rotation ticks, each row followed by its count of ticks:
The counts run from 0 to 306.
[ 88 142 111  99 103 107 149 155 111 102 145 116 130 110 169 164 159 148
 129 125 151 122 156 128 163 128 151 114 108 148 112 166 136 105 159 129
 135  36 130 155 107 129 139  77 147 123 101 123 127 113 106  87 106 117
 151 101 145 139 169 109 187 110 101 162 104 123 125  90 158]
245
[107 137  90 134  99 109 164 114 109 123 157 135 119 128 135 204 129 150
 140 114 148 134 172 132 177 119 143 125 117 132 108 173 139 110 146 128
 137  57 126 163 104 133 112  69 149 111  97 118 124 100  98  91  99 100
 136  96 147 149 176 125 166 114  94 150 138 107 127 100 139]
138
[102 129 106  84 109 136 175 116 102 122 130 147 100 124 135 157 143 146
 136 117 168 123 143 126 140 103 129 140 140 170 129 168 122  83 122 135
 169  74 128 149 119 119 149  68 134  94  97 115 153  73  84  82  95 119
 157  93 144 140 176 120 136 141  83 160 134 109 130 123 113]
45
[116 153 111 106 111 137 164 121 101 115 117 142 106 133 124 177 154 159
 158 125 164 143 170 117 168 116 133 145 114 161 140 134 135 100 112 108
 165  82 124 141 107 161 157  57 144 120 101 147 163  98  92  89  91 132
 164 102 149 152 188 124 137 122 111 141 159 106 128  90 120]
227
[135 125  80 125 119 107 159 107 107 117 151 165  99 134 106 181 131 153
 155 123 149 154 163 137 184 114 130 138 131 120 114 155 131 101 151 127
 149  99 127 161  80 134 108  55 134  86  86 151 137  73 113  86  93 109
 162 102 154 135 175 108 137 133 103 127 135 114 136 115 118]
31
[113 117 107  74 116 108 166 159 116 107 132 150 114 132 143 138 166 133
 126 142 136 117 154 115 156 125 159 141 107 122 126 116 124 100 148 154
 165  80 149 164  58 133 157  83 151 124  92 154 135 107 109  67  95 107
 156  97 152 150 171 116 160 165 116 142 118 125 128  94 156]
81
[112 116 113 105 115 131 167 134  89 122 161 153 137 130 161 146 144 155
 167  94 133 134 154 126 154 124 172 132 147 143 125 178 111 105 137 150
 156  94 125 170  99 127 107  61 120 109  98 131 146  68 117  92  82 108
 136 118 146 131 170  92 172 159 105 147 103 130 147 122 111]
206
[108 103  97  77 112 127 153 132  99 119 147 143 103 134 152 146 150 130
 139 119 132 133 149 130 141 133 160 148 127 142 105 163 107  97 147 132
 166  94 139 164  61 125 129  81 120 111  84 153 139  83 115  82  82 119
 174 105 152 133 153 100 172 183 127 151 123 136 155 122 129]
196
[ 92 146 108 100 105 100 148 157 115  99 147 119 132 111 168 167 155 146
 132 127 150 125 154 130 168 128 152 114 108 141 113 166 140 111 162 132
 131  41 127 158 103 128 130  78 147 124  99 123 124 113 112  90 106 114
 148 104 148 135 169 109 186 106 101 158  99 123 126  93 162]
247
[106 139 122  81 124 112 166 148  97 116 172 148 130 103 163 160 142 177
 137 115 127 111 140 142 145 134 155 137 126 128 121 143 127 120 151 154
 157  90 133 168  76 120 141  64 100 122  85 155 136  84 122  93  88  96
 127 101 126 130 167  99 169 146  95 141  90 121 160 103 143]
94
[109 150  96  98 112  83 142 157 120  92 150 130 131 116 154 173 148 148
 138 136 150 138 149 138 183 123 152 117 114 125 121 162 146 120 168 136
 125  56 122 165  86 130 117  75 146 120  93 134 123 105 124  95 100 109
 145 108 154 126 168 111 177 103  99 148  97 124 126  95 162]
252
[106 151 129  74 135 114 156 166 108  84 133 151 120 114 158 123 162 166
 135 137 159 109 116 120 164 111 143 119 134 145 142 151 132  93 142 160
 146  78 132 152 109 120 161  69 151 123 110 135 162  95 106  77 101 106
 145 111 149 131 180  98 153 117  84 148  94 114 134  96 153]
166
[102 139 117  93 137 136 151 124  92 106 164 150  95 109 156 149 133 178
 126 119 146 103 119 135 149 131 132 126 146 149 110 178 115  89 143 143
 156 101 127 154 108 110 148  69 119 119 100 148 167  85  92  84  86  94
 145 109 138 128 166  92 164 144  93 150 120 104 176 108 139]
283
[119 152  98  89 139 110 142 132 108  95 153 149  86 129 137 168 139 160
 128 141 140 126 135 137 173 144 133 137 110 116 101 148 135 117 157 128
 146 106 134 157  60 131 145  76 132 134  89 178 159 116 114  77  84  94
 175 107 153 133 162 117 166 139 123 141 146 118 166  92 162]
183
[ 95 164 120  91 124 123 159 135 105  93 140 133 120 130 165 163 142 158
 147 120 164 119 129 127 167 113 145 118 132 163 129 195 140 112 128 139
 135  66 118 151 128 126 135  73 155 135 112 109 167 105  97  88  93 102
 146 113 153 135 177 126 172 106  87 169 130 111 137 104 141]
57
[106 116 111  75 114 111 170 161 112 112 143 149 119 123 149 138 163 142
 122 134 132 112 152 118 148 129 160 142 110 123 123 118 121  99 149 158
 167  80 150 167  62 126 157  79 140 121  90 152 131 100 111  69  97 102
 146  95 143 146 169 108 164 167 110 143 109 126 135  98 153]
84
[130 123  83 109 114 114 167 104 108 121 139 163  93 136 105 177 132 146
 149 123 158 152 162 133 171 106 125 145 134 136 120 150 129  93 140 127
 161  97 129 159  86 131 123  59 132  83  84 143 139  70 102  83  91 115
 164  96 151 139 176 116 125 141  98 133 140 112 132 119 113]
35
[113 151 111 103 109 138 164 122 102 115 115 139 104 131 126 175 156 158
 155 125 164 140 170 117 165 118 131 144 111 162 138 134 132  99 114 107
 167  78 124 141 106 159 159  60 145 120 102 146 161 102  91  87  93 133
 167 101 149 153 186 124 138 122 112 145 159 106 128  90 121]
228
[106 117 116  77 116 112 171 158 107 115 151 149 123 117 154 140 159 148
 123 130 128 108 150 123 144 131 160 140 113 125 123 122 120 100 150 162
 167  78 147 168  66 122 157  76 130 120  89 151 130  97 112  72  96  99
 140  95 136 145 168 104 165 166 105 141 102 123 139  98 153]
86
[116 125 114 110 116 130 168 132  88 121 163 156 141 131 158 152 141 162
 172  93 134 134 155 125 162 122 169 129 148 141 128 178 116 109 133 151
 153  96 124 171 103 129 104  55 122 110 100 131 148  66 120  94  83 106
 131 118 146 130 174  93 169 149 100 143 106 126 146 120 110]
208
[116 132  91  80 127 116 144 129 108 105 147 146  84 135 139 165 145 144
 130 137 138 132 143 137 158 140 140 150 110 127 100 151 124 111 153 122
 155 105 138 158  48 131 139  82 126 125  81 175 150 107 115  78  81 106
 184 104 154 133 156 115 168 162 131 146 145 127 164 105 151]
188
[106 134  94 140 100 115 164 115 106 123 160 134 121 127 138 196 131 152
 140 111 145 130 175 128 175 125 143 120 117 134 104 171 135 103 148 130
 139  58 126 160 111 132 113  67 150 111 101 117 127 102  94  86  99  98
 136 101 146 153 177 116 172 117  96 151 138 106 131  99 137]
136
[108 107 108  94 113 131 164 135  91 123 159 148 128 130 163 142 147 145
 156 101 132 130 152 125 147 127 170 136 142 145 117 176 106  99 140 148
 160  92 133 169  89 123 113  68 119 107  92 134 141  70 118  89  83 113
 148 114 146 131 164  90 176 172 111 151 104 133 149 126 117]
203
[116 127  90  79 124 116 145 129 107 107 146 145  84 135 139 162 144 139
 128 137 136 133 145 135 156 139 144 150 112 128 101 152 122 110 152 123
 157 104 137 160  49 131 140  84 124 124  80 174 149 104 114  78  83 111
 184 103 155 133 155 114 169 167 132 147 143 129 163 106 146]
189
[106 137 107  57 106 101 162 153 121  96 112 143 113 127 140 149 161 132
 142 146 168 136 129 128 155  88 144 146 132 158 154 152 135  99 127 141
 156  64 128 154  89 130 152  78 146 108  92 125 141  79 108  93  97 132
 153  97 154 130 178 123 134 128  88 151 104 119 108 111 137]
156
[109 107  94  76 112 125 153 132 100 119 148 142  99 135 151 148 151 130
 136 122 133 133 150 130 142 134 157 151 125 141 104 163 109  99 149 130
 165  97 140 165  58 127 131  81 120 112  82 157 141  86 115  80  81 117
 178 105 152 130 154 103 173 184 128 152 126 135 155 120 131]
195
[108 115 110  75 114 111 167 159 115 110 140 150 118 127 147 138 164 139
 123 136 132 112 152 117 151 128 160 142 109 123 123 117 121 101 148 158
 167  79 148 166  60 128 159  80 143 121  91 152 133 103 111  67  97 105
 151  95 146 147 169 110 163 166 111 142 111 125 132  97 155]
83
[ 94 121 113  94 113 128 130 154  96 100 141 125 110 105 167 134 168 154
 135 123 142 124 146 126 152 138 148 126 121 151 105 163 109  85 162 117
 149  70 136 148  87 131 144  71 125 117  97 163 142  96 117  91  97 136
 174 115 148 127 162  69 179 142 127 148  96 130 160  95 142]
10
[114 122  96  90 110 129 172 109 106 123 130 155  93 130 118 164 138 144
 142 122 166 136 150 129 150 101 125 149 137 160 125 158 123  83 125 131
 171  85 131 151 104 125 142  65 132  86  90 127 145  69  88  82  94 121
 162  91 144 142 176 122 128 146  88 150 137 109 126 123 111]
41
[121 148  91  91 119  75 141 155 125  87 147 142 122 121 140 172 147 146
 143 145 148 148 144 140 188 115 150 126 117 114 130 149 148 119 169 138
 128  69 121 170  72 134 116  75 143 115  88 144 124  99 127  95  97 108
 147 109 156 123 170 113 163 107 100 137  97 123 123  99 161]
256
[119 148  96  89 137 111 142 130 108  97 151 149  85 131 137 171 139 159
 129 141 140 127 137 137 171 143 134 142 108 119 102 147 133 116 156 125
 146 108 132 156  56 133 143  76 132 133  87 179 157 116 114  76  84  97
 177 107 153 131 161 118 168 145 126 140 147 120 167  94 161]
184
[100 144 115  69 111 124 137 148 104  98 126 128  96 108 151 159 166 159
 134 141 147 131 141 134 149 130 135 150 110 155 131 133 123 101 137 105
 163  82 131 143  70 147 173  75 118 132  90 179 154 103 111 100  88 142
 175 104 143 131 169  99 156 138 126 143 120 116 158  87 147]
1
[102 150 112 103 134 134 146 116  90 104 165 144  97 121 158 168 126 175
 137 115 143 114 122 139 159 133 136 128 142 149 105 200 123 104 139 132
 142 101 122 154 103 118 133  72 124 130 101 149 173  94 102  90  81  92
 152 115 145 129 166 101 174 134 103 155 135 108 182 106 138]
288
